Each path is a new rotation, seen through one point. The rows after it are directions, each followed by how far the rotation turns it, in degrees per step (0 if it stays put).
Each turn is a multiple of 5 degrees from 10 to 175, or 0.
Each row of a path follows its step; steps can be skipped.
Path 1:
step 3: [ -6 -10   0  -3   4  -6 -11 -15  -2  -4   4 -29  12   0 -20 -12   2  -1
  -1   1  -3  -1 -11   9 -14   2 -15 -13   9 -11 -11  13   9  -1   9 -15
   6  -1  -4  -3   1 -11  21  -6  -1 -11 -32 -12 -14  -8  -5   2  -1  11
  -3  -3  10  11  -1  -7 -14  -3   3  -7  -2  12  -1  -9   1  15 -22  32
  11  -9 -11   9 -17 -13  -5  -2]
step 5: [  6  17 -24  11   3 -11  -8  -6 -11 -17  -9  -9 -11  -9  -3   3 -14   3
   1   3   5   3 -21  -6  -6  -4  -3 -15  -2  18  20  -6 -12   6  10  -4
  -1  -2  -6  13   5  -1   4  11 -20   6   0  27  -1 -19   9  13 -20  -8
   2   4  -4  -6  -4  10 -11   1   8  13  20   5   9  -5   1   1   0  20
  -2   6  14 -14 -22  -9   9 -13]
step 8: [ -9  -5 -17   3  -2 -14 -14   4 -15 -19   3  -6   6 -14 -17   7  -9  -8
  -6  15  -6 -11  -2  -7   0   0  10  -9  -4  -2  -3   4  -5  -4 -17   5
   2  -4  -5  10  12  20  26  -8  25  12  -7   0 -11  17   5   5  -4 -18
   3  13  13  11  -8 -13   3  -6  20  11  -4   4  15   0  -2   9  13   7
  -8 -16 -10 -14 -20  15   2  -8]
step 11: [  1 -23  14 -16   8   0 -18   3  10  -4 -10  -6   6  -5  -1   2   7 -16
  10  11  14  11  -5   5  23  16 -16   5  14   1   5  23   6   8 -14  12
  -3  -8  13   3 -23   5  18  -3   6  -1   0 -13 -10  14  -1 -12   0   1
   9 -10  10  15  -6  -6  -2  17  14 -12 -13   4  -8   0  -1  -7  -4  12
  -4 -13  11  -8 -19 -10  -5 -17]
step 12: [ -3  12   5  -1  -7  11  -2 -16   3   5   5   0 -30   4   5   5  22 -16
  13 -13  16  -9  -2 -12   9   3 -12   2  17  -5  -6 -14  -7  15 -16  10
 -15  -6   5   3  -9  21  19  15   3   2  12   1 -24  -3  -1  -4 -15   5
  17   0 -10   8   0   0  -4  17  -8  13  -4   0  -6  -1 -14   1  -4   7
   8  -4   5  27  10  -8  -6  -9]
step 15: [ -9  -4  -8  -7  -6   6   7   2  -9   8  -1  -1 -20   2 -12  -6  13   9
 -15   1 -18  -2   7  -5  -5   9  13   6   4   7   0   1  12 -10   1   1
   4  18   2   7   4  22   5  22 -11  19  13  -1   6   4  -5  16   4  11
  22  -3 -10   0 -12   4 -23   6 -14  15 -18  -2 -11 -22  18  10 -11 -13
  12 -20   3   3   1   9  -7 -12]
step 25: [ -6   2 -18 -11 -18 -21 -11  10 -11  -8  -2   3  -8  -1 -11  24  -5 -19
 -15   2  -4   6 -10   3  15   0  28   8  -7  -2   2   0  -5   2  19  -2
  -3  -1   0  20   6 -29  -5   7   3 -11 -11  -5 -13  -7  20  -1   3 -10
  -5   8   4 -13 -18 -11 -12  10   1  15  -4   5   6   4  -7  -6   7 -10
  12   4 -17 -15  -3  -3   9  -2]
step 30: [  1  -2   6  -6  -6  -4  -6   3  -3  16 -12 -10  -2 -10  10  25  13  -4
  -8  -5  19   2 -11 -14  17  -1   0   3   1   1   9  10   5 -17   2 -13
  -8 -29   0   2   1   1  17   6  -7   6  10   8 -10   8   2  -3  21  -5
   4 -11 -31  -8   1 -11  -5  16   8   2   7  19   7  13  17   2   2   7
   9   5  -1   4   5 -25   3 -23]
step 31: [-14  -7   5 -11  -7   0   3   7  16  19   1   3   0   9  -8   5  22   6
   4   8  -8  -6   1   1  13  -3 -10  -5   6  -2 -12  18   5   5  -9  -5
  -1 -11 -22   7  -3   1  12  15 -11  18   3   0  -2  -3 -24  15 -21  17
  18  -8   5  20  -3   2  -9  -5   6   1  -1   9   4   5   6  19  -4  12
  21  14  15   1   2 -13  23 -12]
[ 3 -1  2 -3 -2  1 -1  1 -1 -1  2 -3 -2  0  6  0  1  2 -4  2 -2  1 -1  2
 -3  1 -7 -2  7  3  1  0 -1 -2  0 -4  1 -5  1 -1  0 -3 -2  3  0  2  1 -2
 -1  0  2 -2 -6  0  2 -2 -2  0  1  4 -5  1 -4  4  3  0 -1  2  1  4 -1  3
  3  2 -2 -1 -1  3  3  0]  40
[ 0 -4  3 -2  0 -1  1 -3  4 -2 -3  3  2 -3 -2 -2  3  5  1  0 -4 -1  2 -2
  0  1 -2  1  0  3  0  0  1 -3 -2  3 -1  4 -1 -3 -2  2 -2 -1 -2 -1 -1 -2
  0  1  0  6  2 -3 -2  1 -5 -3  3  0 -2  1 -5  1  0 -5  0  2 -4  4 -2 -1
  3  3 -1  4 -1 -4 -1 -3]  20
[ 3  1  3 -1 -1 -2 -2  0  3  1  2  1  1 -2 -1 -5 -1  3  1 -3 -3 -2  1 -2
  2 -1  4  0  0  4  5  2  0  1  3 -3  4  0 -2  4 -2  0 -5  1  0  0  5  0
  3 -3 -5 -4 -5  0  0 -1 -3  4  3  0  0 -3  2 -4  0 -3  3  2  4 -1  0 -1
  2 -4  3 -2 -1 -2 -1 -3]  85
[-2  2  0  0 -3  2  4  1 -2  3  0  1  1  0  0 -2  0  4  3 -2 -2 -1  5  4
 -3  1 -2  2 -2  1  0 -1 -5 -1  2 -4  4  0  2 -1 -1  4  3 -6 -4  2  3  0
  1  4  3 -1  1  5  0 -3  1  1 -4 -2  0  2 -5  0 -3 -1 -1 -1  3 -3  1  3
  2  0  2  2  2 -3  3 -1]  20
[ 0  0  4 -2  4 -3 -1 -5  2  2 -3  0  3 -1  2 -1  0 -6  4 -2 -1  0  0  3
 -1  4  3 -2  3  1  2  1  2 -4 -1  0  4 -3  0 -6  4  1 -2 -2  2 -1 -3  1
  1  5  1 -4 -3  3  1 -1  0  2  0  4  1  1  1 -2 -2  1  3 -3 -6 -2  0 -2
 -1  2 -2 -3  2 -1  0  0]  140
[ 2 -5  0 -2  5  4 -2  3 -4 -2 -5 -2 -2 -3  3  1 -5  5 -1 -2  2  1  2  0
 -2 -1  2 -5 -4  0  5 -4  0 -2 -2 -1  0  0  1  4  3  0  1 -1 -2 -1  0  0
 -1  1 -1 -1  1  1  1  0 -3  0  4  3  2  0  0  1 -5  2 -2  2 -3  3  4  0
 -3  0  4  3  0  1  1  0]  130
[-1  1  4 -3  1  0 -2 -3  1  1  0 -1  0 -1  4  2 -2 -1  1  1 -5 -1  0 -4
 -2  0 -2 -2 -1 -5 -2  4  0  1 -2 -1 -3  2 -1  3 -5 -2 -3 -1 -2  1 -1  0
  3  5 -1  5 -1  1  0  0 -1 -1  0  2  0  6  4 -4 -4  1 -1 -3  4  4  0  2
 -1 -5 -3  0  3  0  0  1]  90
